One vector is turned by the same rotation once a tick. Each row is the vector after some number of ticks, and that number follows the row.
The counts run from 0 to 142.
[  0.2   1.1 -34.3   4.0 -10.7  -6.5 -19.9 -11.5   2.4  28.6  17.8 -13.5
  -9.7  -7.5 -33.6   6.4   8.1   2.4 -16.5  -7.9  16.3   3.1 -24.5 -27.2
   4.0  11.1 -33.9 -40.2  -1.1   4.8   9.0  22.8  11.3  17.3 -10.2 -21.9
  -0.7  -5.1 -15.0  17.1  -5.3  -1.0  18.9] | 25
[-13.5  -7.7  -9.8  21.5   2.6  -4.9 -15.4  -2.6  -3.5   8.1  41.4  -2.8
   1.6 -12.8 -42.0  14.9  16.7  -7.7  -8.5   9.3   7.7   7.3   1.1 -26.7
   6.5  26.0 -20.4 -20.9  -7.5  36.3   4.3  26.2  17.0  24.4   6.2 -16.2
  11.7   2.8 -15.2  24.3   0.0  10.6  12.7] | 66
[ -7.3   4.3 -22.6  -6.7  -3.7  -8.2 -12.2   1.9  12.9  26.6  34.8   3.2
   1.9 -14.9 -42.4  11.8   1.1  -4.8  -5.0   3.2   2.5   8.0 -17.6 -37.2
  -1.4  -0.9 -18.5 -27.9   3.1  25.3   7.3  23.8  31.9  28.8   2.4 -16.9
   9.6   0.2 -22.9   6.7  -4.5   5.7   6.4] | 80
[ -8.6   7.3 -21.0  -0.6 -14.0  -4.4 -18.5  -8.0   6.0  31.1  24.7  -0.3
  -4.3   1.4 -34.9   8.7   3.4  -0.2 -15.8   7.3   7.4  12.6  -7.4 -37.3
  -6.1   7.2 -12.5 -32.1 -11.0  24.1   3.1  29.9  32.4  23.6  -0.7 -19.4
  13.4   3.4 -20.3  20.6 -18.1   0.4   7.4] | 86
[-10.2  11.2 -34.8   0.6  -7.4 -16.8 -29.6   5.9  -2.2  32.1  10.4   0.0
   9.6   9.3 -21.0  23.9  14.6  -8.9 -17.3  -3.2  -2.2 -18.8 -17.7 -34.0
  -1.4   6.5 -24.6 -18.5   3.2  10.4   7.8  32.0  30.0  16.2 -17.6 -18.8
  21.1   4.1 -22.0  17.1  -7.0  -6.5   2.3] | 102
[  9.0   3.5 -21.8  17.4   6.2  -5.0  -5.9   9.4   0.5  10.4  32.7 -14.2
  -7.2 -28.1 -44.1  12.0  10.6  -6.4  -4.2  -2.5   5.6   0.0 -16.0 -17.2
   5.8  12.4 -40.0 -24.2  17.5  23.5   6.8   7.5   2.8  25.0  -1.8 -36.2
   5.6  -4.3 -15.9   9.8  13.1   8.9  13.2] | 3
[ -8.4  13.4 -30.0  11.2   1.8 -15.5 -26.8  14.2  -7.9  25.6  15.5   4.9
  14.1   3.8 -16.0  27.7  17.3 -16.6 -12.4   1.1  -4.3 -28.9 -14.0 -28.6
   4.4  12.2 -31.4  -8.9  11.0  19.3   7.7  29.8  26.3  18.8 -13.1 -22.5
  24.0   9.6 -25.3  15.7   4.8  -3.2   1.0] | 111
[  7.6  -7.9 -28.3  12.5 -10.5   0.8 -21.0 -15.9 -16.5  34.0  19.1  -0.7
   1.4   2.2 -18.9   4.1   7.7 -14.5 -11.4  -8.2   6.7  -3.7  -7.8 -31.7
  14.9  15.6 -44.7 -23.0 -11.2  10.5   9.6  25.6  19.8  25.4 -13.5 -19.6
  -1.9   7.5 -10.4  26.3  -4.3 -10.4   6.2] | 38
[ -8.6  -4.6 -14.7   6.2   3.6  -8.2 -10.4   5.6  11.8  13.2  44.8   0.3
   9.9 -23.6 -44.2  10.1   6.6  -9.2  -1.2   6.9  -0.7   6.7 -13.2 -32.1
   7.3  11.4 -25.5 -20.6   4.8  33.2   5.5  21.4  26.5  30.7   5.3 -16.2
   7.6  -2.2 -21.9   9.6   4.7  11.6   4.0] | 70
[ -6.3  14.5 -24.0  18.1  10.7 -14.4 -21.3  20.3  -6.0  12.4  21.9   0.3
  17.3  -4.1 -26.8  29.4  18.6 -10.3  -8.6   3.8  -3.1 -19.6  -3.5 -20.5
   2.3  18.6 -23.4  -6.9  16.9  28.9   5.8  23.7  18.9  22.9  -5.3 -29.3
  26.8   5.0 -20.6  14.4   9.1   4.5   2.9] | 121
[ -4.3   9.1 -18.3  17.4   6.8  -7.0 -19.8   9.4 -16.4  24.1  22.0   8.2
  13.4   5.5 -19.5  20.7  11.9 -16.5  -7.3   6.6  -3.3 -12.5   4.7 -27.1
   6.2  17.7 -30.9  -2.2   4.4  33.1   5.0  21.2  24.9  33.6  -6.3 -28.8
  25.2  10.5 -20.0  18.5   2.9  -4.1  -6.4] | 117
[  1.0  -9.3 -30.1  11.4 -11.9  -2.1 -20.6 -16.7 -12.2  31.4  20.6  -5.6
  -1.6   4.6 -18.9   6.9   8.6  -9.4 -14.1  -6.8  10.4  -6.3  -9.0 -32.0
  12.3  18.9 -44.0 -26.8 -13.7   9.1   8.5  27.2  18.8  19.7 -18.7 -20.0
  -1.8   4.9 -13.4  27.8  -7.6 -12.1   9.7] | 37
[-11.9  -8.4 -17.1  15.4   8.1  -7.9 -12.3   6.6   3.5  10.4  42.5   2.4
  12.8 -22.4 -36.4  17.5  14.4 -19.9  -0.7   2.1  -2.0  -7.3  -8.6 -26.7
  13.5  18.0 -34.7 -15.6   9.2  28.4   7.1  23.7  17.3  25.9  -1.8 -14.8
   9.3   4.8 -21.0  14.8  10.7   8.2   8.0] | 61
[ -1.5  10.4 -28.2   8.4  -2.4  -8.7 -22.9   1.2 -12.3  35.9  16.6   8.5
  13.9  13.6 -14.2  18.1   6.1 -16.7 -12.5   0.3  -2.3 -12.0  -1.9 -30.7
   2.8  14.3 -30.3  -8.1  -5.1  24.6   4.6  25.9  30.5  30.3  -8.6 -26.4
  18.9   9.3 -19.8  20.1  -6.0 -12.9  -9.1] | 107
[ -6.7  -9.6 -14.5  16.9   6.3  -4.0 -12.8   3.7  -0.1  12.7  42.7   3.5
  13.9 -20.1 -31.0  13.5   9.2 -16.2   0.6  -1.8  -4.8  -2.0  -6.3 -28.4
  13.5  19.6 -38.3 -14.7   0.8  30.6   7.8  23.3  19.8  27.3  -1.8 -12.9
   8.6   4.6 -21.6  17.2  13.1   2.9   3.6] | 60
[ -5.9  -7.4 -15.0   8.5   5.9  -5.5  -8.9   3.7   2.8  14.0  47.2   2.2
   7.4 -18.2 -40.4   7.6   6.8 -10.8  -2.9   4.8  -0.1   9.2  -5.6 -31.2
   6.8  13.7 -26.8 -19.4   1.2  38.6   3.9  21.2  24.9  32.9   5.5 -18.2
   9.6   0.6 -21.7  13.1   4.2   9.9   3.8] | 69
[  0.8  13.0 -19.3  14.6   8.7 -11.5 -17.7  14.0 -13.8  22.7  24.5   9.8
  14.6   2.1 -19.8  24.3   9.1 -15.8  -3.3   3.5  -5.0 -13.7   2.5 -26.1
   2.9  15.2 -29.4   0.7  11.5  35.4   4.0  19.0  22.9  34.3  -2.9 -30.1
  23.8  11.2 -19.0  13.7   7.6  -2.0  -9.4] | 118
[-10.8  10.4 -32.3  -7.3 -10.8 -12.8 -25.9  -0.4  10.1  35.5  18.2   2.4
   2.8   1.2 -31.3  19.9   7.0  -4.6 -17.3   1.3   3.3  -3.6 -23.0 -34.2
  -5.6   2.0 -17.7 -31.9   1.2  11.1   9.1  32.9  32.7  15.9 -10.8 -15.9
  14.1   2.8 -23.3   9.2  -6.6   0.7   8.3] | 92
[ -9.7  10.9 -30.1 -10.4 -11.2 -14.0 -21.0   1.5  11.4  33.4  21.4   3.5
   6.7   0.3 -31.6  13.7   3.4  -3.4 -11.7  -2.5   0.6  -4.4 -19.7 -36.1
  -2.9  -2.0 -20.3 -29.3   3.7  16.0  10.7  31.3  33.3  21.6  -6.1 -16.9
  14.5   1.9 -24.6   7.5  -5.2   0.3   1.8] | 91
[ -5.7   8.4 -24.4  -1.9 -12.1  -4.8 -20.0  -9.7   0.6  37.0  27.3   4.1
   4.2   0.8 -35.1   9.6  -2.1   0.0 -14.5   5.8   7.4  13.3  -7.9 -39.6
  -2.8   4.2 -15.9 -28.9 -12.0  22.8   4.4  24.5  36.3  29.7  -1.2 -17.7
  10.3   4.9 -18.5  16.3 -13.9  -0.7   2.6] | 87
[ -6.8  -0.2 -15.4   3.3  -5.1  -1.1 -11.8  -4.6   6.1  23.9  39.6  -0.5
   1.3 -10.1 -41.4   9.8   0.9  -5.5  -7.3   7.0   3.5  17.3 -10.1 -35.2
  -1.3   5.4 -17.1 -27.8  -6.5  33.9   3.3  24.8  30.0  35.1   4.9 -20.0
   9.1   0.9 -19.6  13.3  -6.5   7.7   1.9] | 78
[ -1.5  -9.0 -31.8  12.4   0.6  -8.7 -20.1  -1.7  -4.8  21.1  23.1  -3.8
   7.7  -7.7 -20.4  15.7  15.5 -17.3  -9.2  -8.8   3.4 -20.2 -19.1 -31.1
  16.1  18.7 -46.7 -22.1   2.0   7.5  11.5  25.5  15.3  16.5 -19.6 -10.7
   4.7   4.2 -17.0  18.6   5.9  -2.7  10.0] | 43
[ -4.7 -10.8 -16.3  20.3   8.7  -4.7  -9.8   2.7  -5.9  14.6  43.7   2.4
  12.8 -16.5 -31.3  10.6  10.9 -19.5   0.3   1.9  -2.5  -2.3  -0.4 -29.4
  14.9  20.9 -37.5 -10.4  -0.3  35.4   6.2  23.7  19.0  29.7  -0.9 -16.6
   6.8   6.5 -16.7  19.8   9.2   2.1   0.1] | 59
[-10.7  11.3 -19.7  25.9   7.4  -9.7 -26.2  15.7 -11.2   9.8  20.2  -1.8
   7.5   0.8 -28.3  28.6  24.0  -5.7  -7.8  12.1  -0.4 -16.2  -2.3 -17.3
  -5.7  23.3 -19.8  -7.4   7.9  33.7   5.2  25.9  17.6  22.4   0.3 -34.0
  29.9   6.1 -17.9  23.1   5.3   7.0   7.3] | 123
[ -8.7 -10.2 -21.6  21.3   5.6 -10.0 -16.7   2.6  -5.1   8.7  34.2  -3.9
  10.7 -13.7 -26.4  19.4  21.8 -19.8  -4.6  -3.4  -2.0 -18.9 -13.1 -25.9
  16.1  24.4 -42.7 -16.5   3.4  16.7  10.8  31.5  12.6  15.4  -9.4 -10.6
   8.1   1.7 -21.4  18.7  11.7   2.3  14.6] | 53
[ -3.6   2.7 -19.1  -3.8  -6.7  -7.9 -11.4   1.0  11.9  27.9  38.7   3.0
   2.6 -13.1 -43.3   7.9  -0.7  -2.3  -5.3   1.4   1.2  13.5 -10.7 -37.8
  -1.5   1.7 -18.6 -29.0  -0.2  30.6   6.4  22.7  29.6  33.1   3.6 -17.9
  11.5  -0.3 -21.2   8.4  -4.0   4.1   6.7] | 79
[ -9.9  11.0 -29.9   0.2 -13.5 -12.4 -27.7  -4.5   0.1  34.1  12.0  -2.3
   2.5  10.6 -24.2  15.6  12.9  -2.4 -18.2   4.7   7.6  -4.0 -17.2 -35.2
  -4.5   8.5 -14.8 -29.7  -5.6  14.4   8.0  34.5  29.9  17.7 -10.1 -18.6
  16.6   4.2 -23.4  19.0 -17.2  -1.4   6.5] | 94
[-10.5  -4.3 -17.0  16.9   7.6 -10.5 -14.2   7.7   3.3  10.3  42.8  -0.6
   9.4 -23.3 -38.8  19.2  17.8 -15.8  -3.6   3.3  -0.9  -9.2 -12.2 -27.5
  10.8  20.1 -33.1 -17.4   8.3  29.6   9.3  26.0  16.1  21.9  -0.6 -13.1
  12.7  -1.5 -24.3  13.0  11.7   9.1  11.3] | 62
[ 13.2   1.4 -18.3  12.4   0.6  -0.2  -5.7  -2.0  -1.6  20.1  33.5 -10.7
 -12.1 -23.0 -47.1   4.2   3.0  -1.7  -6.0   0.2  12.9  15.9  -7.8 -24.0
   4.4   7.1 -35.3 -25.5   8.8  28.1   6.3   9.7  11.0  35.2   5.3 -40.0
  -3.6  -0.8  -9.5  16.0   2.8   2.8  11.5] | 10
[  9.0   1.5 -21.3  10.2 -11.4   1.9 -11.6 -14.0  -3.4  27.4  25.6 -14.1
 -14.1 -10.8 -42.4   3.3   2.3   3.5 -14.1  -2.1  17.6  17.7 -12.9 -28.0
   3.5   7.7 -28.6 -36.2  -6.7  16.6   6.5  16.7  13.6  29.5  -3.4 -32.5
  -3.7  -2.0  -6.7  18.5  -7.1   0.9  14.0] | 18
[ -1.4  12.1 -10.8  22.2   9.8  -5.9 -14.4  12.0 -13.8  14.8  26.3   1.9
   5.7  -2.1 -28.7  20.7  11.5  -6.2  -3.9  12.5   0.6  -3.2   5.6 -22.0
  -2.5  17.7 -22.5  -4.6   5.2  43.5  -1.0  17.6  19.6  36.1   4.1 -38.3
  22.0   8.0 -14.6  20.8   3.1   6.4  -0.1] | 126
[-15.3  -0.6 -18.1   5.7   0.7 -10.9 -13.4   4.4  11.3  12.2  39.5  -0.9
   2.6 -24.1 -47.7  16.4  13.2  -7.1  -8.7   5.4   1.7   2.5 -15.5 -29.2
   2.5  12.1 -19.6 -28.9   5.9  25.7   5.2  28.9  25.8  21.5   3.8 -14.0
  12.9  -4.3 -23.3  11.5   3.1  12.7  15.1] | 72
[ -9.1  -0.1 -16.0   6.0  -5.6  -3.5 -16.6  -5.1   4.0  20.4  37.9   0.9
  -1.2 -10.8 -42.7   8.6   4.9  -0.1  -9.1  11.3   5.9  17.8  -2.1 -33.7
  -2.8  11.0 -15.2 -26.5  -6.4  33.1   4.1  24.3  27.5  32.1   7.2 -18.6
  12.1   2.1 -19.5  17.8  -9.5   6.4   4.9] | 77
[  0.7  10.2 -26.6   8.3  -0.1  -9.0 -21.6   8.4 -11.4  34.4  18.6  12.1
  18.2   8.8 -13.1  21.9   6.1 -13.7 -11.0  -0.8  -5.0 -13.1  -1.6 -31.0
   5.2   8.5 -33.6  -5.8   1.9  26.2   5.5  27.9  32.1  29.6 -11.0 -25.8
  18.4  13.4 -20.2  16.0   0.3 -10.9  -9.0] | 108
[  1.9  -4.8 -36.3   8.8  -8.7  -7.7 -23.9 -14.1  -7.3  29.2  15.4  -6.8
  -2.8   0.9 -22.7  13.2  13.1  -7.7 -15.5  -8.3  10.1 -10.0 -19.3 -31.6
  11.3  16.5 -41.3 -30.2  -5.7   1.6  12.4  29.8  15.1  15.6 -18.9 -16.9
   1.3  -0.1 -12.2  24.6  -3.9  -7.8  12.7] | 35
[ -0.3  21.4 -22.3   7.6  -2.6 -11.7 -19.6  10.6   0.5  19.5  13.1 -13.6
  -8.8  -7.5 -45.6  18.1  10.8   9.4 -12.8  11.2  10.0   3.4 -13.0 -22.6
 -13.3   3.8 -13.4 -26.9   9.7  26.0   1.5  17.1  15.6  26.8   2.5 -43.3
  22.8  -4.2 -15.0  10.3  -2.5  11.5  13.8] | 142
[-10.0  11.9 -27.9   9.2  -5.4 -12.5 -28.0   2.5  -7.0  29.3   6.7   2.6
   5.3  15.8 -17.5  24.1  18.3 -10.2 -18.0   1.3   2.5 -15.1  -7.4 -31.4
   0.3  14.6 -21.9 -16.1  -5.4  17.6   6.6  34.1  30.7  21.2 -12.4 -22.6
  18.8   7.6 -19.6  25.9  -9.6  -6.5   0.7] | 104
[  0.2   9.1 -29.1  -3.1  -4.5 -10.0 -23.5  -0.7  -2.5  43.2  14.9  10.0
  12.2   8.3 -18.0  13.5   3.1 -10.1 -10.7  -2.5   0.9  -2.9  -9.3 -38.9
   0.1   3.5 -27.2 -14.2  -2.8  16.5   5.0  27.7  37.3  32.0 -12.0 -18.8
  12.2  10.1 -19.2  14.2  -8.4 -11.6  -5.7] | 98
[ 11.5   4.1 -18.4  18.7   6.1  -4.3  -8.5   9.2  -3.6  14.1  34.7 -10.6
  -5.4 -24.8 -40.9   9.2   8.3  -5.5  -1.1   1.2   6.5   0.5 -11.2 -19.2
   5.4  11.5 -43.4 -18.3  18.0  29.3   7.2   7.6   4.0  33.7   2.5 -41.2
   1.2  -3.5 -10.5   8.1  15.3   6.3  12.7] | 2
[ 10.1  -1.2 -37.4   1.4  -7.1  -6.4 -20.7  -8.7   0.8  36.4  21.4  -3.4
  -2.6  -7.9 -25.5   7.8   2.6  -7.7 -12.4 -12.2   7.5  -6.0 -23.8 -34.6
   9.3   3.8 -43.3 -30.2   4.8   2.3  11.6  24.6  17.6  22.7 -15.9 -18.8
  -6.4   2.5 -15.5   7.6   2.8 -10.0   9.1] | 32
[ -0.5  11.1 -28.5   7.4   2.0 -14.7 -22.1  10.5  -8.5  34.8  21.5  10.6
  17.3   4.6 -14.5  18.6  10.1 -16.0  -9.8  -2.1  -3.4 -17.9  -7.8 -33.5
   1.8   9.1 -33.1  -6.9   5.2  22.0   4.0  24.9  29.0  27.1 -11.4 -22.0
  19.7  10.3 -19.8  14.4   5.0  -8.0  -6.1] | 109
[ -5.7  18.3 -20.0  13.7   9.4 -12.8 -18.0  22.7   2.1  11.3  24.1  -4.2
   3.9 -12.9 -40.6  23.1  15.1  -0.4  -6.8  10.3   2.7  -6.1 -10.5 -18.4
  -8.1  12.3 -17.4 -13.7  16.6  34.5   2.8  17.8  13.6  24.0   2.4 -35.4
  27.2   2.9 -19.7  12.2   9.5  11.9   7.5] | 131
[ -0.7 -15.4 -25.5  22.0   2.4   0.3 -17.1  -7.1 -15.9  21.3  34.8   0.6
   7.7   0.1 -16.0   9.4  10.1 -20.4  -5.9  -6.5   1.7  -9.2   0.4 -29.6
  18.7  25.6 -44.5 -14.5  -7.3  22.7   9.4  26.7  18.7  25.8 -10.8 -16.7
   3.2   8.8 -12.4  28.9   3.9  -8.8   1.5] | 48
